In the data rows, 128 means zero.
In each game, the first row plays the second. By how much does the first row win? 15 means about a draw, 30 a big win and 0 a big loss. Wins can go round in a circle. Each row has two weighted sums of its numbers, A and B, taken from their middle values. A row wins by its A times the other's B, less its B times the other's A.
<138 219 180 165 113 109 052 106 192 014 221 097 129 145 130 070>
<055 222 075 095 099 118 129 154 120 155 182 118 150 122 184 082> >> 17
<092 156 116 133 142 130 196 095 098 093 105 143 109 029 147 172>
<028 163 097 130 100 140 117 139 125 149 141 199 041 081 092 098> >> 9
<071 193 101 000 022 000 066 076 168 208 246 028 181 243 154 179>
<092 156 155 131 150 151 062 117 053 166 149 113 145 176 147 151> >> 9
<122 216 160 136 117 150 085 160 119 067 168 060 089 133 111 031>
<124 131 111 099 128 096 133 155 126 123 127 130 124 132 096 096> >> 15
<110 163 131 100 105 164 187 162 156 095 107 173 132 110 168 163>
<105 124 128 141 134 147 095 145 114 134 112 143 136 129 098 147> >> 16
<222 161 073 091 116 155 094 112 146 038 144 112 206 095 063 181>
<114 095 140 140 137 115 126 176 122 127 158 111 119 133 123 129> >> 20
<050 170 097 125 167 098 159 151 099 167 116 127 149 148 191 087>
<136 177 175 095 191 136 131 136 077 159 130 149 111 137 132 088> >> 23
<135 141 142 170 147 169 054 120 170 100 135 105 077 175 108 099>
<144 152 151 132 131 137 141 147 131 106 139 156 104 100 095 125> >> 10
<095 141 092 156 125 143 117 120 082 122 131 134 098 070 143 120>
<134 125 082 108 126 158 101 121 127 129 132 149 100 155 113 116> >> 12
<210 152 205 028 160 191 109 098 133 069 170 166 147 087 133 186>
<173 175 186 170 126 159 049 101 212 109 228 215 147 067 152 088> >> 6
<132 129 084 136 117 134 102 163 110 067 160 109 155 114 102 179>
<177 065 225 103 098 150 146 099 119 159 122 091 174 207 027 125> >> 11
<128 191 129 097 085 242 255 147 186 075 069 173 123 061 185 203>
<122 137 128 140 122 158 114 140 097 141 090 161 091 130 146 126> >> 13
<148 104 071 142 162 105 136 086 145 097 113 179 142 103 160 095>
<112 111 162 123 147 122 175 124 102 134 048 113 134 169 146 121> >> 17
<141 100 115 102 075 207 122 175 181 079 178 137 114 131 038 156>
<117 107 144 152 143 120 134 147 110 126 126 142 122 131 121 122> >> 17
<173 100 100 165 193 169 080 186 152 162 136 114 086 176 136 104>
<094 184 167 152 105 136 112 118 145 064 077 060 104 133 118 076> >> 15
<136 077 155 173 148 119 148 126 104 117 116 108 153 111 148 158>
<093 121 110 059 056 171 029 091 129 166 240 041 188 209 208 172> >> 13
<121 126 119 142 121 162 125 156 143 121 130 119 084 116 106 138>
<109 139 041 040 134 111 127 088 112 240 161 103 123 197 125 083> >> 14
<107 162 083 075 117 124 145 171 094 151 150 111 151 121 163 132>
<131 110 143 145 128 173 150 084 072 144 141 122 129 149 132 095> >> 15
<103 124 151 124 132 129 099 124 119 174 154 126 126 173 089 135>
<140 126 105 120 151 130 128 173 070 151 163 139 109 136 113 136> >> 16
<096 126 149 152 126 100 139 121 135 132 108 120 072 118 136 129>
<139 113 122 135 116 118 121 131 103 120 085 121 121 116 118 140> >> 15
<137 113 110 122 128 128 142 147 128 120 140 105 121 114 097 105>
<167 172 034 149 115 115 050 107 186 098 170 134 240 085 191 138> >> 15
<115 123 133 150 150 110 093 160 114 102 156 124 134 146 102 168>
<129 095 134 109 143 131 136 071 159 171 101 140 049 101 170 066> >> 15
<125 182 187 186 151 127 107 101 146 059 204 166 155 043 145 149>
<088 150 052 128 149 140 116 144 101 137 140 117 182 126 151 130> >> 12
<149 066 091 175 144 086 112 084 087 114 105 180 164 119 122 136>
<122 156 122 146 131 124 107 119 147 132 132 128 095 113 153 131> >> 15
<118 141 102 153 068 152 093 187 124 075 127 113 186 141 092 093>
<072 213 080 126 119 110 134 124 122 145 090 105 096 118 204 112> >> 16
<101 165 159 138 089 169 061 147 084 157 154 113 105 154 151 090>
<202 161 203 132 147 118 097 077 249 116 157 179 151 079 187 095> >> 26
<142 101 115 105 044 160 124 000 204 205 205 152 170 229 059 113>
<140 255 205 159 097 155 107 144 123 000 115 029 110 134 092 034> >> 4
<242 038 169 182 156 125 200 129 110 124 105 113 145 107 121 149>
<156 091 124 168 121 122 095 123 121 072 136 156 146 124 151 162> >> 15
<152 097 130 120 071 097 150 203 147 151 090 122 128 163 110 099>
<131 117 147 131 144 092 112 140 113 117 159 106 150 145 146 144> >> 15
<136 147 149 145 112 138 100 169 113 159 116 132 108 143 121 104>
<147 078 144 083 127 117 114 151 118 102 096 148 158 104 174 180> >> 17
<171 143 121 091 161 141 097 159 130 128 104 188 135 133 142 033>
<161 140 151 097 119 085 102 129 165 110 196 134 140 111 188 149> >> 20
<140 071 076 064 123 187 200 107 100 183 115 073 136 191 184 178>
<117 105 133 117 137 141 133 173 108 108 140 134 131 091 115 116> >> 21
<115 110 141 130 137 116 135 124 120 133 113 127 099 123 116 102>
<132 209 195 170 098 085 131 176 135 179 085 137 114 098 141 121> >> 16
<101 105 153 138 130 136 144 120 142 131 115 119 144 123 114 169>
<158 073 060 112 045 128 040 169 157 053 080 185 250 078 122 162> >> 11
<145 064 069 120 192 157 180 087 130 159 134 112 156 095 149 141>
<074 128 115 112 150 120 148 125 087 125 130 111 118 112 145 124> >> 16
<136 124 090 138 133 135 083 105 149 126 123 149 096 168 123 165>
<154 147 103 121 135 154 117 121 127 137 112 147 130 113 095 137> >> 11
<133 149 127 132 126 114 132 125 130 119 097 109 123 111 099 122>
<103 141 116 141 150 135 125 131 100 090 102 138 143 112 140 124> >> 13
<143 184 146 143 157 132 164 111 121 099 100 119 080 056 100 136>
<121 105 122 118 117 127 126 125 117 093 130 125 130 125 142 148> >> 15
<207 176 103 162 118 118 157 148 154 084 118 083 198 137 150 127>
<104 136 100 121 123 166 161 136 164 105 129 161 065 097 132 095> >> 18
<085 117 138 131 142 130 111 163 111 113 216 131 162 127 121 163>
<104 105 100 172 134 115 134 134 095 114 119 157 139 104 141 154> >> 16
<152 147 128 079 089 168 173 159 197 127 110 132 128 137 157 161>
<117 100 037 102 116 133 120 156 144 127 161 149 110 119 061 123> >> 12
<097 144 089 117 113 109 091 110 122 162 162 105 102 160 110 134>
<060 139 091 086 129 070 135 150 102 143 165 093 139 115 171 105> >> 19
<134 127 132 161 094 114 106 161 124 095 114 109 135 118 108 138>
<122 110 134 142 168 151 124 146 113 110 143 146 134 106 121 150> >> 15
<197 197 119 158 143 208 251 161 255 073 097 211 174 032 181 105>
<101 178 118 112 114 102 131 138 077 153 118 141 116 166 142 113> >> 14
<136 160 204 162 144 132 062 146 080 149 155 077 133 149 202 091>
<129 171 147 074 161 221 224 151 233 073 057 192 192 119 217 162> >> 7
<119 109 098 077 087 103 124 167 130 116 111 111 184 102 118 159>
<169 130 120 071 112 171 169 165 166 101 104 133 164 166 138 142> >> 13
<201 069 128 234 126 072 115 049 065 125 065 168 142 152 126 136>
<114 118 151 127 111 129 122 145 121 144 152 130 123 156 099 118> >> 15
<241 058 124 187 178 107 203 138 173 121 104 122 162 099 153 109>
<117 139 161 126 144 118 116 133 135 132 155 100 110 096 105 119> >> 13
<000 085 036 071 133 161 111 097 150 164 157 224 000 099 074 022>
<088 173 116 122 126 129 126 171 096 122 135 120 147 121 146 123> >> 25
<116 118 104 128 132 120 118 143 113 116 123 142 129 108 113 136>
<186 053 112 142 118 140 093 074 086 176 060 166 135 162 160 088> >> 15
<094 121 142 121 155 176 148 145 118 166 119 149 117 132 099 141>
<113 134 099 133 134 114 112 112 124 138 145 109 091 125 104 115> >> 14
<120 116 141 130 119 160 055 132 097 137 118 149 179 141 154 160>
<153 052 081 220 186 134 244 074 083 181 092 138 123 083 244 165> >> 8
<110 144 122 122 152 162 115 087 102 127 139 154 068 094 110 110>
<143 094 147 140 118 150 123 142 104 125 148 073 138 159 068 124> >> 17
<110 047 096 076 026 184 128 000 250 255 255 225 022 255 038 000>
<099 135 152 147 140 106 116 104 095 129 103 109 114 143 143 147> >> 10
<121 144 108 147 134 143 116 150 124 112 117 134 134 120 112 156>
<142 101 148 137 141 112 109 137 098 113 138 129 122 146 097 141> >> 15
<148 103 107 172 096 124 085 152 121 104 132 112 144 084 106 146>
<082 144 101 081 091 119 051 175 119 131 129 154 220 146 100 163> >> 15
<255 000 255 125 064 211 095 130 111 025 119 097 255 255 000 171>
<106 128 142 144 164 116 145 136 094 139 090 137 141 098 146 132> >> 12
<121 135 150 107 127 117 113 177 132 155 144 119 110 133 087 110>
<130 081 126 125 135 127 130 138 124 129 098 147 123 121 142 126> >> 14
<080 153 141 108 135 105 073 176 093 153 201 086 143 161 060 133>
<107 089 109 133 134 114 115 146 116 147 111 133 112 166 133 152> >> 20
<142 131 135 136 090 137 106 160 142 112 096 149 170 124 109 116>
<128 101 131 101 081 124 109 126 119 142 122 152 139 158 113 132> >> 12
<098 138 140 122 128 110 122 140 105 121 122 109 126 150 123 147>
<193 133 099 104 161 162 097 172 118 106 103 161 170 133 109 035> >> 14
<193 121 100 190 181 079 192 085 124 137 084 090 168 100 136 115>
<093 126 146 158 166 104 123 091 116 140 084 124 111 116 146 136> >> 11
<019 183 141 038 177 054 041 115 054 200 255 105 155 242 018 121>
<119 123 126 170 129 128 108 189 137 090 156 112 170 124 078 180> >> 18
<142 149 214 152 157 119 145 082 089 123 104 111 048 142 117 134>
<137 117 165 095 104 164 096 050 152 166 170 173 111 175 135 093> >> 17
<206 098 174 196 178 126 191 111 125 146 111 102 121 112 102 117>
<120 123 119 102 158 114 139 093 120 130 152 144 090 086 125 129> >> 16
<133 108 147 087 052 077 134 075 140 140 161 096 120 191 113 101>
<121 109 123 166 142 117 190 062 096 144 071 148 110 085 160 164> >> 14
<123 127 121 134 130 115 133 129 122 130 096 139 107 132 109 106>
<177 098 107 152 151 146 090 162 168 148 116 148 136 127 136 127> >> 15
<089 112 122 156 165 105 155 115 123 111 095 153 080 098 127 100>
<104 102 122 132 138 149 137 150 117 100 103 129 132 108 126 127> >> 15
<069 113 118 132 137 115 117 146 124 131 145 138 092 142 115 102>
<145 115 123 112 156 180 143 141 123 119 114 142 142 140 131 143> >> 15
<143 119 159 143 144 113 147 121 119 140 052 110 140 134 120 111>
<142 136 103 108 096 134 153 135 087 135 074 131 111 118 156 140> >> 12
<135 131 127 146 114 109 168 144 093 131 115 133 090 095 139 163>
<141 116 092 152 133 125 109 129 138 112 173 107 125 119 112 133> >> 16
<115 125 168 158 136 087 134 138 139 145 138 161 102 134 123 137>
<137 130 098 101 109 138 120 130 144 095 120 098 167 142 098 155> >> 16
<118 157 179 171 176 093 143 134 081 142 119 132 092 114 161 113>
<123 153 152 145 103 124 117 176 103 090 131 124 089 106 133 120> >> 13
<130 118 102 126 133 145 115 144 127 115 135 126 129 114 094 166>
<099 141 231 188 169 138 193 091 102 107 087 123 019 052 143 131> >> 9
<102 137 015 123 145 142 079 108 152 037 214 155 131 100 054 177>
<104 107 107 156 137 133 156 132 109 165 104 135 095 132 139 123> >> 28
<162 072 185 129 174 133 171 178 109 121 090 169 128 124 150 127>
<146 109 158 151 179 114 140 124 150 142 164 118 078 099 107 144> >> 22
<109 165 094 129 129 089 142 099 106 137 070 104 126 103 168 133>
<123 181 210 162 140 191 250 115 107 041 045 137 038 013 203 162> >> 14
<095 051 072 069 047 114 154 040 102 122 114 172 093 127 163 119>
<143 121 092 123 119 160 111 137 113 180 118 119 093 163 146 130> >> 7
<007 227 174 118 239 034 152 172 080 194 123 069 208 088 073 107>
<109 149 148 135 136 160 080 145 077 120 141 096 135 143 133 134> >> 13
<096 136 143 129 128 093 132 112 091 138 122 150 093 111 142 111>
<109 128 121 141 154 124 120 134 096 098 120 147 116 140 132 155> >> 16
<220 046 149 225 188 101 225 117 127 146 105 129 109 006 209 105>
<093 126 099 109 163 092 096 159 104 072 164 146 129 111 155 141> >> 16
<103 106 101 088 097 057 123 120 151 147 122 052 115 150 156 131>
<135 113 155 139 157 154 145 173 119 082 152 123 109 108 105 102> >> 15
<131 190 114 144 098 134 119 134 139 070 123 082 164 124 119 111>
<180 147 133 160 123 140 150 136 124 099 082 093 159 142 120 072> >> 15
<156 072 158 158 112 185 079 146 151 135 149 109 071 164 090 117>
<116 139 114 127 107 125 117 145 114 164 142 117 147 150 089 140> >> 14
<118 130 116 146 116 142 133 154 120 114 135 111 169 128 104 139>
<105 172 163 146 080 132 103 170 123 083 150 090 127 144 084 132> >> 15
<119 115 132 125 126 121 115 152 106 145 122 135 119 142 101 138>
<117 122 132 126 143 129 129 144 136 141 142 132 103 116 117 139> >> 15
<114 123 118 123 144 131 175 105 071 116 139 157 117 110 160 144>
<128 151 131 114 089 176 091 086 161 163 178 133 126 191 124 108> >> 14
<179 142 134 107 168 192 217 167 176 064 074 148 167 121 154 164>
<114 112 114 164 118 100 111 179 109 107 124 161 147 108 089 125> >> 14
<091 126 153 132 134 115 138 131 130 115 117 126 121 141 096 142>
<095 111 137 140 137 090 119 160 095 124 139 128 118 130 132 138> >> 15
<111 128 132 162 137 121 134 111 118 145 117 101 122 124 152 123>
<117 077 134 126 130 092 136 117 121 188 098 129 061 168 135 108> >> 14
<047 145 056 026 170 056 152 068 100 091 155 000 193 140 219 165>
<104 122 143 117 125 132 124 100 108 164 109 143 099 164 125 099> >> 16
<136 095 090 165 160 119 141 137 063 116 164 125 098 059 163 136>
<118 098 070 071 175 112 222 000 132 245 025 091 140 246 229 092> >> 16
<138 149 104 118 120 125 150 141 114 138 114 103 126 125 146 154>
<133 191 126 064 130 234 205 163 220 075 095 182 155 110 184 180> >> 15
<122 164 164 121 187 105 097 134 181 184 108 130 126 125 118 092>
<134 118 149 153 142 119 142 122 120 131 105 150 116 106 143 098> >> 9
<180 159 125 041 070 190 255 020 255 146 160 163 215 225 152 105>
<130 112 124 130 114 142 128 193 086 124 119 121 126 124 087 153> >> 17
<135 143 157 125 143 153 135 127 117 112 111 149 067 103 149 117>
<203 123 005 024 065 001 116 118 195 114 184 029 180 130 116 145> >> 22
<083 155 145 158 141 092 179 163 086 173 098 088 150 151 240 143>
<112 103 121 125 128 107 143 176 091 147 095 126 103 137 127 101> >> 11
<116 094 140 140 122 148 155 109 086 098 128 135 107 055 103 155>
<125 102 125 144 148 106 129 101 116 136 106 161 121 134 123 133> >> 15
<146 163 092 174 151 100 177 116 150 080 102 108 208 087 142 098>
<184 110 135 165 117 137 136 118 175 124 126 107 151 151 099 133> >> 17
<158 125 157 145 138 133 086 172 122 135 178 111 062 156 132 122>
<166 204 161 000 136 244 248 143 255 066 110 186 180 098 239 208> >> 9
<112 152 177 103 103 180 119 078 069 103 135 148 146 062 092 144>
<120 130 159 122 170 129 123 127 120 164 102 139 131 143 094 100> >> 17
<121 104 153 170 123 111 095 128 137 119 129 074 093 177 112 168>
<072 099 092 124 126 157 118 137 112 122 160 168 081 106 061 080> >> 23
<098 141 129 161 103 134 122 143 126 133 135 110 128 123 097 141>
<041 099 077 110 167 121 111 123 123 146 155 159 063 111 053 071> >> 14
<062 185 216 111 233 012 148 163 098 184 065 055 175 113 075 180>
<140 143 093 105 149 127 118 086 160 133 185 182 134 085 173 096> >> 19
<093 166 080 000 001 000 161 085 191 110 192 000 246 180 166 230>
<119 139 117 156 168 118 140 122 114 112 113 145 137 109 158 129> >> 13
<173 081 098 104 143 184 204 109 083 125 123 061 156 136 113 185>
<183 048 080 129 144 077 122 066 091 149 116 162 125 164 151 131> >> 16
<115 129 137 104 126 155 071 145 107 157 146 120 119 156 146 141>
<177 138 173 133 120 162 088 112 164 119 087 117 099 196 090 097> >> 15
<134 078 112 149 122 106 143 141 128 132 112 136 154 103 160 134>
<127 117 152 115 186 092 123 144 094 102 113 107 153 132 130 121> >> 20
<113 155 129 121 177 130 155 181 137 101 158 140 168 104 112 144>
<139 122 197 114 144 122 102 147 140 188 075 130 070 114 123 116> >> 12
<158 193 098 000 133 255 255 151 247 108 071 194 216 167 255 201>
<150 106 116 137 114 133 146 137 119 178 082 154 108 157 123 131> >> 12
<113 169 126 090 135 164 145 075 093 110 079 131 090 112 156 128>
<154 192 175 116 143 124 125 167 108 134 086 182 142 122 172 088> >> 12
<189 118 172 063 055 202 121 000 233 202 255 255 153 254 109 066>
<159 122 119 133 116 111 091 127 159 100 187 180 127 079 134 101> >> 13
<187 170 067 151 148 102 161 148 187 099 077 093 209 102 137 072>
<115 144 143 075 087 110 118 109 128 186 155 078 150 167 155 139> >> 15
<123 117 135 116 137 138 142 158 135 113 128 137 150 129 129 135>
<152 080 148 124 149 104 154 139 118 102 094 146 123 089 133 117> >> 16
<253 164 147 127 184 149 180 171 180 120 086 198 204 076 219 026>
<091 164 110 102 129 076 165 069 134 184 137 142 136 138 198 093> >> 13
<144 084 088 144 031 147 042 146 156 105 036 199 227 096 123 188>
<101 128 129 183 196 157 095 096 125 120 103 146 111 119 143 159> >> 21
<134 099 141 142 085 146 114 182 125 110 167 119 126 140 136 134>
<179 042 134 126 042 157 119 100 155 137 107 095 079 208 067 099> >> 8
<115 127 124 139 134 143 111 128 098 127 145 108 119 143 121 116>
<122 102 096 134 103 115 108 184 140 085 140 125 183 145 095 172> >> 16
<149 097 091 138 189 142 162 088 121 111 147 141 143 096 174 145>
<099 129 088 130 129 147 162 142 097 115 149 151 163 156 161 128> >> 19
<108 084 101 090 093 089 146 076 170 150 107 089 138 152 132 135>
<119 121 000 121 102 153 074 130 165 074 163 120 119 107 030 211> >> 9
<168 146 136 147 152 120 090 141 159 094 126 165 138 114 146 108>
<146 160 061 169 126 153 128 160 107 036 104 108 154 109 076 223> >> 20
<126 113 123 131 125 118 120 137 108 123 125 111 120 126 103 133>
<162 116 133 146 122 097 107 111 096 102 086 117 153 155 125 132> >> 14
<170 086 132 103 116 139 116 135 153 149 139 127 115 178 114 098>
<255 036 255 134 111 209 110 152 152 064 143 074 175 204 058 174> >> 9
<106 143 144 102 153 103 159 153 135 128 101 123 112 179 101 147>
<117 078 064 096 156 094 080 095 111 070 159 187 204 111 126 176> >> 15
<122 123 107 122 140 115 140 136 116 127 119 095 143 134 130 134>
<121 150 131 142 125 128 144 153 135 092 114 135 146 107 141 132> >> 15
<146 119 140 092 123 152 071 079 133 092 108 151 157 065 151 161>
<124 099 141 129 088 119 119 204 128 178 171 141 133 127 158 132> >> 3
<035 182 123 087 169 016 141 148 140 141 132 078 184 104 050 187>
<121 110 159 141 139 146 159 096 128 125 093 107 084 112 130 129> >> 12
<150 134 116 140 102 131 126 166 125 138 129 127 134 123 082 121>
<124 134 106 120 129 130 118 173 104 124 181 111 149 125 107 144> >> 15
<110 117 115 149 125 113 104 109 140 128 126 130 113 141 130 112>
<135 117 104 118 068 130 090 223 099 060 211 138 165 105 053 176> >> 14
<102 141 106 142 129 164 093 136 122 112 161 117 120 150 121 140>
<132 127 125 137 130 125 146 090 092 166 083 102 077 118 166 131> >> 15
